Each row is where one point has got to under a steady rotation. How many steps took it there?
The counts run from 0 to 508.
[-13 -20   4   9  14 -16  -7  -4  -3  -1 -29 -41  15  -3   4   4  -8 -18
  16  17 -23 -40  35  16   7 -26 -13 -10  19 -41   7  31  -5   0  40   5
  32  15 -17  21   7   6  31  12 -36  37  29] -> 172
[-32  -4 -17  26  -5  13  -8  38   7 -32  -5 -35  31   6  -4  16   7 -40
  29  26  -8 -19  -4 -25  21 -15   5 -33  12 -13  19  34  16  18  16  -1
  16 -18  -7  22   8   4  25  16 -41   3  -1] -> 98
[  3  45   1 -10 -10 -29  -9   1  -7 -11   4 -36  -8   7 -36   4   8 -33
  37 -10  11 -22  16  21  15  16  33 -30  18  -8  -5  34   5   6  -1  28
 -21  -8  23 -18 -18 -37  38  12 -16   9   0] -> 284
[ 26  12  -7  37  23  -3  -5  27 -13  11   2 -38   9 -14 -35  -3  25 -27
  29   4 -10 -19   1  -7  13  24  14 -25  20   9 -20  -7   2  -1   3  18
   9 -17  31 -13  16 -37  25  21 -13  45 -43] -> 59
[  8   4 -10  15  29 -19   7  12  -5  10  17 -26  26   4 -50   6  13 -22
  18  31 -31 -12  23   9  19 -12   1  -9  -5   0  29  10  19  14   4  24
  -3  15  18  12  16 -27  50  16 -24  36 -37] -> 381
[-12  -6  -4   0 -32 -12  -3 -24  13   0 -12 -32   8   5  -8 -15  15  -7
  39  -9 -25 -12  34   7  11 -25  33 -23  24 -34  16  31 -14  12  28  19
  22 -13   2   4 -28  18  48   1 -23   4  13] -> 254
[-18 -15 -20  12  -7  -5  13  12 -22  -1 -12 -14   2 -25 -21 -29  -2 -32
  22  34 -12  -6  28  10  23 -18  28 -36  26  16   0  15  -5  24  37  -5
  33 -29   6  12  18  12  25  42 -11  39  -9] -> 84
[ 23  41 -22  24  -1 -11 -23  29 -16 -25  12 -44  -3 -11 -24   5  25 -19
  18  21 -17 -16  15   5   4   9 -12  -2  22   8  -7  19  23   7 -13  32
  -3 -19  10  18  15 -40  12  44   3  24 -30] -> 369
[-21  -6  -6   5 -29  10 -11  42  -6  13 -10 -50   9 -14 -10  27   7   3
  16   4 -37 -18   8  11  15  -5  17 -33   9  18  -7  19  -5  20  45  19
 -13  18 -28  29   2 -15  11  11 -30  35 -14] -> 429
[-40  18  -6  -1  -1 -12  -3  27 -42   3   1 -28  15 -14 -22  30 -14 -10
  42 -13 -17 -41  11  -7  14  -5  -9  -8   5  15  -1  27  -6  -2  37  15
 -15  35   5  28 -10 -13  35  -8 -38   2 -13] -> 122
[ -9  13  -7  -7 -30 -30 -12 -14 -23   6  12 -60  -1  -1 -21  -5  15 -40
  34 -14 -21 -13  -6  19   6  -4   5   4 -13  11 -16 -10  -1  -4  17  36
  11  21   0  21 -33 -26  32  26   0  -6 -36] -> 208
[-12   5 -20  33  12 -14 -37  12 -15 -12 -38 -15  -4  -4  14 -16  41  -8
  49   1 -10   0  24 -18  20 -15  -9  -5  23 -13  21  12   4   5 -18  26
  27 -18  10 -14  22  16  34  24 -31  13 -25] -> 321
[ 11  22  -1  -3 -17 -15  -9  32 -25 -11  18 -35  -2 -20  -5  39   4 -44
  37   9 -28 -35   3   9  -3  -4  11 -15  28  14 -20  11  22   3  40 -14
  -1  -8  -5  20  -6 -18  14  43 -14  14  -3] -> 441
[-38  13 -23  11 -27 -13 -23  27 -21 -16 -12 -47 -21   4  -3   6  15   0
  20 -12 -39 -32  13 -16  12  -1 -14 -12  21   6  12  36 -34  27   3  26
   5  -9  -9  24  -1  11  -3  37  -9  18 -31] -> 348
[-33 -12  -4  -2 -19  -1  -2  34 -15   7   9 -35  10 -19  -8  25  -3 -24
  50  19 -45 -13   4   9  15 -16  22 -29  16  17   4  13  -4   8  42  28
 -21  14 -24  18 -12  -6  17   7 -18  30 -15] -> 432
[  5  -3  -3  41  16   4 -15  30 -16  -5 -16 -29  10 -12 -24 -12  24   5
   1  -1 -25 -49  26 -16  18  -9 -12 -18   3   0  -1  15   8  23  24 -14
  49 -17  19  36  24   6  35  32 -25  13 -14] -> 398
[ -2  14   4   9  -8  -7  -9   8  -2  10  -5 -73  31  22 -19   4   6 -20
  33   7  -8 -22   4  12  11   9  -7  -9  -7 -25 -13  17  -2  -6   6  56
   1  26 -22  18 -18 -48  22  -9 -20  22  -9] -> 199
[ 10  49  -1 -13 -19 -30 -19   6 -16  -5  -8 -40 -12   6 -39   4  12 -18
  15 -14  17 -16  16  26  23  25  31 -29  12   7 -13  20   8  11   6  28
 -15  -5  17 -14  -6 -39  31  23 -22   7 -10] -> 286
[ -1  17  14  17   8   4 -16  42  -9  15  17 -43  15  -2 -44   7  38  -7
  24 -13 -34 -44  17 -25   7  20 -11 -14  11 -12   9  14  -2   0  10  18
  -2 -24   3  24  -4 -20  24  37 -15 -17 -30] -> 47
[-40  -5 -16  19  -6   8 -24   6   1 -16 -27 -51   2  -7  11 -21  16 -35
  35   4   5 -20  18  27  -4 -13   2 -10  27 -17 -10  29 -12 -17  23  48
 -23  12 -24  10 -18  -8  21  -6 -11  20   5] -> 505
[ 13  12  -8  33  26  -2 -12  22 -18   4  -8 -22  -4 -42 -35 -14  21   3
  29  -5 -15 -18  23   1  14  12  17 -20  32  20 -25   1   7  -5  16  30
   5 -11  20  -7  28 -32  24  12  -9  44 -29] -> 62
[-34  15 -18  10 -30 -13 -27  24 -26 -14 -12 -45 -23  -4  -4   0  10  10
  17 -13 -36 -29  22 -13  12   1 -13 -11  26  10   9  38 -34  26  13  32
   6 -12  -7  25  -3  11   0  39  -6  12 -22] -> 347
[-18 -19 -14   3 -30  -6 -14 -12  11   6 -29 -36   7   3  12  -7  28   4
  44  -9 -38   9  17  -2  27 -33  20 -15   6 -25  13  10   8   8  17  37
  28   1 -19   2  -5  13  40  -4 -40  16 -15] -> 250
[-18  -1 -20  33  22   6  10  15  16  -7   0 -22   3 -23 -33 -20  12 -19
  26  -9 -42 -15  36  11   6 -21  23 -17  38   1   9  17   9   9  18   5
 -11   9  25  23   4  -8  52   5 -10  35 -33] -> 72
[  4  21  -3   0 -26  -4  -7  30 -17   1  19 -46   8 -11 -15  24   5 -49
  31  15 -26 -31   8  18  -6  -2  12 -23  25  13 -16  19  11  11  42 -19
  -5 -13  -4  31 -15 -15  13  49  -8  10  -6] -> 439
[ -3  27 -32  19 -26  12   1  18 -45  -5 -10 -35  32 -10 -14   0  -7 -11
  54  31   7 -16  21  -6   3 -15   0 -11  29  16 -18  36 -10   4  27  38
   8  -3  13  20  -8 -19  27  -6  -8   9   1] -> 113
[ 11  -6  26  11  17 -20 -31  -2  21   1  -8 -34   1 -19  -8 -13  49 -40
  32 -15 -21 -12  14  17  11  -9  21  -8   6 -30  -4 -17  47 -14  13  14
  21  -5  -3   0  -1 -15  50  29 -18  -5 -12] -> 230
[-35  11 -21   8 -22 -13 -13  32 -16 -15  -8 -53 -17  13  -3  14   8 -11
  27  -7 -43 -35   9 -17  12   0 -14 -12  19  -2  17  34 -35  25  -1  24
   3  -8 -10  22  -3   8  -1  32  -8  24 -30] -> 349
[ -2  17  -9  20  -5  -3 -24  16   4 -25  -2 -18   2  -9 -10  19  21  11
  21  21 -22 -18  31  -5  15 -20  11 -17  28 -21  40  30   8   9  14  74
  -3   5 -22  -2  13  -7  39  25 -16   7   0] -> 21
[-23   9   2  13   4 -13 -31  27 -52   8  -8 -38   4 -37  -9 -16  20 -38
  40  -5   7 -15  13  12  11  11 -12  -9   8  35 -35  -7   5  -9  28  -6
   8   0   7  16  -5 -13  10  45 -12  -8 -20] -> 136
[-25  15  13  -1  11 -22 -11  31   0 -11  12 -40  -5  -2 -44   8   1 -15
   8   1 -22 -51  28   2  13  21  -2 -32  27 -18  16  40 -23  20  12  24
 -18 -16  -9   7   1 -17   3  36  -8  22   6] -> 355
[ -2  11 -15  31  15   2 -18  20 -15   1 -10 -28  -1 -51 -32 -28  26  15
  20 -16 -15  -5  30   3  21   9  10 -26  27  31 -22   3  13   1  21  34
   2  -5  15   7  24 -28  21  13 -14  31 -39] -> 64
[  0  20 -19  26  14 -16  -5 -12 -29 -15  16 -22  32  -5 -17  -3   0 -48
  54  15   5   1  13  16   2 -23   2 -13  14   8   3   2  25 -16  22   7
   7  15  22   7  -9 -16  61   6 -35  -1 -13] -> 463
[-13 -21 -14  13   6 -11  -4  -6  -6  -5 -33 -45  13  13  16   7  -5 -29
  16  18 -26 -33  17   9   8 -28 -16   0  13 -32   7  28  -3   5  26  -4
  40  13  -9  29   4   9  31  14 -36  45   8] -> 170
[-27 -23  15   7 -18 -16 -30   1  -8  -3  -7 -57  23  -3  11   6   3 -27
  22  18 -15 -11   6  -2  20 -11 -10 -24   1 -20   8   4  -5   9  43  24
  38   5 -37   9  -5   5   7  39 -40  -3  13] -> 178
[  2  -4 -18  27  -3 -17 -29 -22 -19 -15 -25 -30  -8 -37  20  -2  -2 -20
  19   9 -15  -5  31  21   3 -39   2   7  32   5  -8   6  13  -5  49  12
  27  28   7  10   9   4  44  32 -18  24   6] -> 162
[  9   2   4  13  12 -21 -11   0 -23  16  19 -19  20 -34 -53 -12  15   1
   5  21 -21  -7  40  14  22 -16   7 -18   1  24  18  -5  12  17  37  26
  15   4  15  16  14  -8  47  47 -14   2 -21] -> 386
[ -9   2 -16  32  11 -13 -44  16 -23  -8 -40 -18  -4  -5  21 -14  43  -8
  42   4  -6   5  21 -18  22 -13 -11  -7  16  -5  13   9  10   4 -13  25
  30 -21   6 -14  26  16  27  33 -32   9 -31] -> 320
[-16   9 -31  18   5  -9 -14  13  -7 -32 -28 -23  -5   5 -12 -26  20  -9
   7  31   9 -18  26  10  27  -6   4 -30  11 -17  13  37  -1  20  -9  53
  18 -31 -19   2  27  -2  16  26 -17  35  -6] -> 14
[-19  11 -35  13  19 -22 -11  12  -7 -20  12 -30   9  -9 -51 -13  15  -9
   4   9 -13 -14  20  10  26  -6 -11 -10 -14  22  16  24  18  19   0  34
 -13   3  14  34  18 -20  32  11 -31  23 -47] -> 377
[  3  -4 -10  32  19  -2   2   8 -28  -8  -3 -12  10 -22 -29 -29  18 -12
  25   9 -20 -45  35  -9  10 -18  -6  -8  13   4   2  16  -3  11  20  -3
  49 -30  34  31  10  10  46  24  -3  16  -9] -> 395
[ -7  -3   5  30  11  -2 -23  15 -20 -10 -46 -38  -2  -6   6 -14   2 -37
  19   0  26 -46  12  19   3   9   6 -29  27 -14 -30  12 -22  -8  38  16
  27   1  -2 -13   2 -11  20  15  -9  31  26] -> 495
[-16   9   2  32  40   1 -30  24  -7 -14 -29 -44   9 -23 -18 -23  17 -31
  10 -15  11 -31  28  31   4   8 -18 -13  16   1 -25  18  24  -9  19 -14
 -10  16  13  28  12 -25  27  12 -30  17  -5] -> 145
[  0   6  -3  41   1  -5 -41  14  14 -11 -26 -41   7  15  -6  15  32  10
  -1 -17 -10 -13  20 -15  19  -4   2 -26  26 -18  37  21  -7  24  10  20
   6  11  13 -18  11   6  43  25 -46   7 -11] -> 329
[-10  -3 -35  51 -38  14 -27  22 -11 -31 -13 -43   3 -17   0  -1  16 -13
  17  -8  -5 -20 -11 -13  12 -11  20 -33  19  36 -18  13 -16  17  38  23
  20  -3  16  13  -5  -3  21   8 -11  20 -17] -> 418
[  0  18   4 -12 -30  -8  -8  25 -16  10 -28 -50  -1  21   5   4  17  -9
  53  -2 -14 -26   9  -5  23  19   9 -28  14 -31 -22  29  -7  13  -8  16
  31 -38 -23  -1  -3 -17   3  16 -20  24   0] -> 269
[ 14   2  -6  13  33 -19   7   9  -5  14  12 -20  27  -6 -49   5  12 -17
  18  31 -30 -19  30  11  21 -16   7 -11   3  -2  27   8  17  10   9  28
   0  14  16   8  16 -29  53  20 -20  33 -29] -> 382
[ -4  15   3  23   7 -24 -22   4   5 -33  -3 -24 -25  -3 -18 -21  17 -33
   4  -5 -10 -25  34  20   9  -1  14 -36  37 -20  17  16  -6  22   9   5
  25 -25   3  -4  10   7  32  67  -1  12   3] -> 4
[ -6  35 -10   8 -15   5  -9  34 -37   2  -9 -48  20  -3  -8  40  -3   3
  36  -7 -22 -36  12 -11   4  -7 -12   1  14  10 -11  26   9   2  28  13
   0  31   4  36  -5 -25  34   3 -33  -1 -16] -> 119
[-21   3  30  28  17   7 -18  12 -23  12 -25 -21  18 -11   5   1   6 -17
  44 -15 -24 -30  31   8  -3 -17  -2 -22  22 -25   7  -4  -6  -8  43  -1
  30  31 -15   9 -10   5  51  20 -20 -12  10] -> 483
[-23  -4  -4  20   5  14  -1   6 -34  24 -38 -37  33   9  -5 -34   6 -13
  34   4  -5 -13  35  20   7 -16 -17 -22  -6  -8  -3   7 -11   7  23  -8
  34  14 -14  36  -4   7  43  12 -32   7 -20] -> 478
[-27 -20  14  -8  25 -19 -12  -2   5  12 -15 -30   7 -16 -27 -52  38 -40
  40  -5 -11 -20  30  33  19  -1   3 -13 -14 -21 -12   2  26 -10   4  20
  10 -20 -11  24  -6 -11  28  15 -14   9 -17] -> 225
[-18  -6 -22  23 -22 -22 -21  -7 -14   2 -14 -41   6  14 -20 -14   9  -2
  11  12   4  -1  20  -6  22  -5  16 -37  22   9  24  26 -53  32  21  41
   7  -2  16 -26  -5  13  24  28 -20  23  -6] -> 336
[ -8   0 -18  53 -30  12 -32  20 -11 -32  -2 -31   6 -37  -8  -3  17  -3
  22  -4  -3 -24   3 -12  17 -10  26 -41  30  31 -16   8 -15   9  50  28
  15  -5  15   3  -2  -3  20  12  -6   8   3] -> 416
